(in the rows, 128 means zero)
First come named moves, each a turn or a mirror, each shown by rows before and after it. For each pair of rows after them, which moves, in which order, take the first row to the second? The first pair is done for you.
z849 (before -> after):
[101 140 120 131 101 161  76 147 131 135 158  96 129 115 150 148 118 159
 156  99 101 138 109 104  78 124 125 110 163  99 162 124 145  91 132 141
 125 144 129]  ->  [125 156 167 142 167 130 148 128 105 139 115 120 121 109  99  95 166  92
 106 164 147 147 150 101 167 130 135 119 109 153  85 128 103 128  99 129
 102 100 121]
[119 126 133 166 108 165 123 120 116 136 107 115 143 123 118 136 131 115
 135 149 115 126 137 122 125 123 146 122 128 139 102 130 134 114 115 137
 129 109 140]  ->  [116 124 129 166 102 168 116 121 118 135 109 114 142 122 123 140 126 120
 138 144 112 124 132 123 117 123 147 120 131 134 110 130 139 110 116 136
 130 114 141]
[143 120 144 116 152  92 118 128 130 135 141 173  75  95 113  96 115 111
 120 146 155 163 140 116 129 143 110 121 138 114 132 143  72 176 125 116
 124 126  95]  ->  [134 113 125 111 125 106  87 136 142 133 159 163  79  97 135 117  95 140
 141 120 135 160 123 118  90 138 105 117 160  93 163 141  88 161 137 122
 133 145  98]
[131 115 141 127 128 113 129 131 127 121 144 154  82 147 125 110 108 143
 103 133 129 176 145 137 139 147 107 126 127 130 129 148 111 158 114 119
 141 143 119]  ->  [128 114 131 125 117 118 116 134 132 119 152 150  83 147 133 117 100 155
 111 124 123 175 137 136 122 145 106 125 137 122 141 147 119 152 120 121
 147 146 120]
z545 (before -> after):
[100 138 119 121 120 133 125 118 124 126 153 123 139 125 139 125 116 150
 123 135 121 123 115 119 112 137 129 119 135 121 147 143 114 108 121 131
 121 132 124]  ->  [102 146 125 125 132 133 140 114 117 126 141 120 146 123 131 118 127 142
 117 149 124 124 125 115 126 135 132 123 124 131 134 144 108 105 114 130
 115 123 124]
[103 118 113 140 100 133  88 145 119 122 125  87 119 126 139 157 118 137
 145  96 119 109 133 126 110 132 138 141 147 121 146 134 157 105 145 160
 136 122 139]  ->  [104 127 121 125 109 123  90 128 117 110 140  95 104 129 139 144  91 160
 114 117 121 133 126 124 100 135 134 125 146 123 153 152 119 106 128 172
 128 130 130]
[103 146 127 104 135 103 129 150 126 150 145 128 131 177 125 145 167 153
 133 149 120 118 114  99 161 130 139 101 118 125 147 122 112 134 114 113
 115 155 143]  ->  [103 146 125 107 136 105 130 152 125 152 139 126 135 174 123 147 174 150
 136 146 121 114 115  98 166 128 140 104 118 125 143 118 120 135 115 111
 118 152 144]
[140 128 126 125 152 134 140 114 119 122 104 133 126 138 134 120 142  90
 106 119 130 113 143 145 179 122 122 125 117 117  83 125 139 122 129 111
 127 129 123]  ->  [140 114 116 125 132 139 120 127 130 124 111 136 125 138 145 136 138  93
 128  92 126 105 133 152 162 123 122 129 130 103  98 121 161 124 147 109
 137 138 125]
z330 (before -> after):
[138 119 120 121 118 119 116 132 136 128 139 140 110 125 130 133 127 129
 141 118 132 132 124 134 125 127 131 121 140 110 140 134 144 146 145 125
 133 144 117]  ->  [130 124 114 122 114 129 113 130 136 130 138 128 122 123 135 138 126 137
 145 117 124 128 125 128 118 125 132 120 140 108 147 134 147 129 143 126
 130 143 120]
[140  94 112 129 112 121 103 142 136 142 126 141 124 122 149 148 130 119
 162  90 119 103 103 125 105 118 138 136 155 135 131 109 175 134 142 127
 138 146 137]  ->  [127 112 105 131 111 139 105 132 130 141 122 115 145 118 153 148 132 133
 159  99 103  99 108 108  98 114 138 133 153 137 135 110 173 101 132 130
 131 141 143]
[141 124 138 130 143 111 147 112 124 131 122 144 123 133 117 108 129 103
 113 134 145 127 137 135 141 133 130 123 121 135 117 125 117 148 129 122
 130 113 118]  ->  [143 113 135 130 133 111 136 120 130 131 127 150 117 135 121 114 129 100
 125 120 145 123 132 140 138 134 128 127 129 129 122 122 130 155 140 121
 137 118 117]
z963 (before -> after):
[134 147 141 129 169 132 148 133 106 124 128 151 122 150 107 128 163 114
 115 166 141 126 169 114 169 125 124 132 138 149 103 158 100 146 101 136
 119 131 149]  ->  [135 138 136 136 162 137 145 147 106 130 118 146 132 148 107 137 179  99
 136 152 139 112 173 115 173 123 126 142 140 146 100 148 123 147 114 127
 123 126 154]
[117 123  97 128  91 113  88 143 112 136 124 144 117 143 134 156 124 149
 152  88  94 128 118 118 156 120 144 134 139 127 142 101 154 112 127 111
 161 152 123]  ->  [113 130  96 123  91 113  87 131 110 130 131 139 113 143 138 151 107 168
 137  97  90 139 115 113 144 120 141 125 140 126 152 111 136 101 117 117
 154 159 123]
[168 135 133 143 138 151 141  99 114 144  91  85 175 147 124 134 101 149
 106 132 137 135 134 120 143 156 103  99 111 110 113 151 127 101 106 136
 123 139 160]  ->  [172 135 138 142 145 144 144  96 114 142  93  94 168 147 120 127 101 145
 100 138 144 140 134 123 150 158 104 100 107 115 109 153 119 113 102 136
 122 138 157]
[118 130 168 125 137  98 125 116 120 112 144 150 138 112 138 125 108 133
 123 130 119 127 127 120 145 134 106  99 142 143 120 121 134 137 129 151
 130 134 135]  ->  [120 127 169 128 139  97 128 118 121 114 140 153 135 113 136 126 115 122
 127 126 123 122 129 126 151 135 108 104 141 143 115 117 141 146 133 146
 131 129 136]

(two moves a pair)
[125 135  97  99 129 123 119 126 130  86 131 131 124 115 164 130 105 159
 131 128 129 148 102 122 120 138 100 125 132 120 145  96 126 102 106 131
 142 128 127]  ->  [124 145 102 100 141 123 131 120 122  85 125 125 128 114 158 119 110 154
 121 142 129 148 108 116 130 139 101 124 121 132 135  99 116  95  94 130
 134 121 127] | z545, z849
[134 116 125 139 126 104  95 112 134 103 132 150 107 124 101 160 105 114
 141 106 109 130 142 138 106 134 153 161 120 123 150 140 114 140 143 140
 141 132 126]  ->  [134 120 129 134 133  99  99 106 133 100 132 152 102 123 100 152  99 116
 130 114 112 135 142 137 108 136 153 156 119 126 147 144 101 143 136 143
 137 131 125] | z545, z330
[149 123 106 129 123 132 141 134 138 125 120 106 127 130 149 159 139 117
 136 141 134 139 126 122 129 124 123  84 162  92 146 123 120 101 112 118
 129 120 122]  ->  [153 128 115 127 133 123 150 128 135 123 120 114 120 129 141 147 138 113
 121 157 143 145 131 123 140 127 122  81 152  98 138 129 103 110 106 120
 126 116 118] | z963, z849
[122 155 145 117 145 124 161 109 111 128 104 118 150 126 105 106 167 100
 129 158 149 122 159 123 155 109 142 129 110 149 100 116 114 110 108 135
 118  99 103]  ->  [129 137 139 126 130 124 153 126 121 137  99 126 150 128 105 116 180  81
 157 133 152 108 160 135 158 107 143 139 118 143  99 105 147 126 131 125
 132  99 106] | z330, z963
[143 127 125 113 131 144 127 129 103 125 139 121 159 134 111 127 155 148
 138 167 135 135 137 127 114 161  96 105  74 126 122 157 108 114 122 167
  99  99 152]  ->  [148 121 126 122 133 145 131 138 101 131 128 123 165 134 108 128 172 130
 151 162 139 123 142 131 125 161 100 116  70 129 112 149 125 121 130 159
 104  92 156] | z545, z330
[124 141 115 115 146 103 138 135 127 109 154 112 123 126 116 148  95 153
 116 152 121 145 131 109 105 141 129 112 131 118 163 142  89 129 112 154
 118 116 113]  ->  [136 138 129 126 165  93 160 137 120 119 131 124 123 125  97 134 125 115
 114 163 139 136 147 114 143 143 135 125 113 134 129 135  91 151 112 142
 115  98 113] | z545, z330
[127 122 123 151 120 127 109 132 134 163 112  81 125 135 129 143 141 121
 183  41 146  72 113 139 112 148 137 121 124 142 159 108 140  69 196 115
 153 119 133]  ->  [133 129 135 122 127  94 102 103 140 138 155 108  79 140 137 123  80 168
 129  66 154 120  92 141  88 155 123  89 130 137 183 140  70  87 173 141
 146 144 117] | z545, z963
[111 159 126 150 125 136 141 114 118 135 100 141 138 150 131 147 109 106
  85 163 141 132 133 114 138 131 120 146  95 113 101 138 117 125  97 160
  99 116 121]  ->  [108 140 109 145  91 137 102 125 136 133 123 147 127 154 154 171  86 132
 111 127 129 134 108 126  99 130 115 143 125  85 135 136 138 130 121 164
 115 141 121] | z330, z849
[106 128 138 127 143 122 122 121 135 117 158 139 102 136 116 131 123 138
 116 139 132 127 127 139 127 134 130 129 120 141 134 127 109 137 102 117
 114 107 133]  ->  [103 134 136 128 145 127 126 119 133 117 152 132 110 136 114 130 128 136
 114 143 128 125 130 133 129 132 132 129 117 146 131 125 109 128  98 118
 112 104 137] | z849, z545
[107 165 102 143 168 120 146 113 107 151 124  77 147 103 118 105 134 166
 106 148 110 108 128 143 153 120 152 145  87 137  74 126 125 109 116 137
 123 148 163]  ->  [ 98 155  84 139 141 129 113 121 118 148 143  72 148 106 137 127 114 192
 126 122  93 107 111 146 117 119 147 141 108 114 106 124 140  99 131 143
 133 167 165] | z963, z849
[138 111 117 124 107 109 132 122 148  97 121 126 113 121 125 124 141 139
 131  86 106 103 116 152  99 137 134 150 155 122 142 103 125 143 155 116
 130 140 115]  ->  [133 128 125 113 120 105 141 102 140  87 130 125 107 120 125 109 122 158
 101 113 108 122 116 143  96 138 129 136 145 129 140 118  88 134 132 129
 119 142 110] | z963, z545
[162 109 146 161 107 123 149 115 132 116 150 157 103 129  62 101  81 123
 168 151 135 151 130 151 141 158 145 114 132 139 149 109 117 120 112 101
 121 134 137]  ->  [161 101 134 164  93 134 139 127 136 119 149 151 109 127  69 113  86 122
 189 132 128 139 126 153 131 155 145 121 144 132 159 103 139 116 126  97
 127 136 139] | z963, z849
[141 116 133 156 130 155 135 129 148 142 113 106 136 118 104 133 128  95
 148 153 147 113 164 148 142 111 134 116 104 129 144 115 117  93 184 123
 142  78 123]  ->  [135 114 121 149 110 158 110 128 157 133 137 103 129 120 121 144 100 127
 152 137 135 120 147 151 109 109 128 107 122 108 171 122 115  81 189 134
 146  97 123] | z545, z963
[112 135 133 137 135 129 148 145 124 124  93 127 134 127 129 122 141  98
 124 121 142 106 152 128 151 110 149 133 116 126 117 120 123 149 138 121
 132 113 110]  ->  [ 99 137 112 128 109 141 120 144 132 115 117 112 135 129 153 141 110 139
 131 107 119 111 132 124 106 107 143 122 135 105 154 125 124 124 140 134
 136 134 114] | z849, z963
[ 79 149 122  95 144 160 143 120 106 135 133 125 106 110 128 122 126 151
  89 149 146 125 126 119 121 117 133 147 138 143 114 152 109  87  78 153
 116 135 125]  ->  [ 88 143 129 107 152 155 157 128 101 146 113 132 110 108 114 119 156 116
 100 150 159 112 137 125 150 118 139 160 127 151  90 140 127 103  85 140
 118 121 127] | z545, z330
[122 130  98 132 115 128 101 149 132 112 147 163 115 126 144 137 115 142
 127 107 129 139 111 120 116 123 107 141 125 103 136 116 172 152 141 112
 149 140 122]  ->  [112 153  99 123 126 131 110 128 123 102 153 148 117 124 145 124  99 165
  97 133 122 155 112 106 109 123 101 126 120 110 139 130 137 130 118 125
 134 142 120] | z330, z545
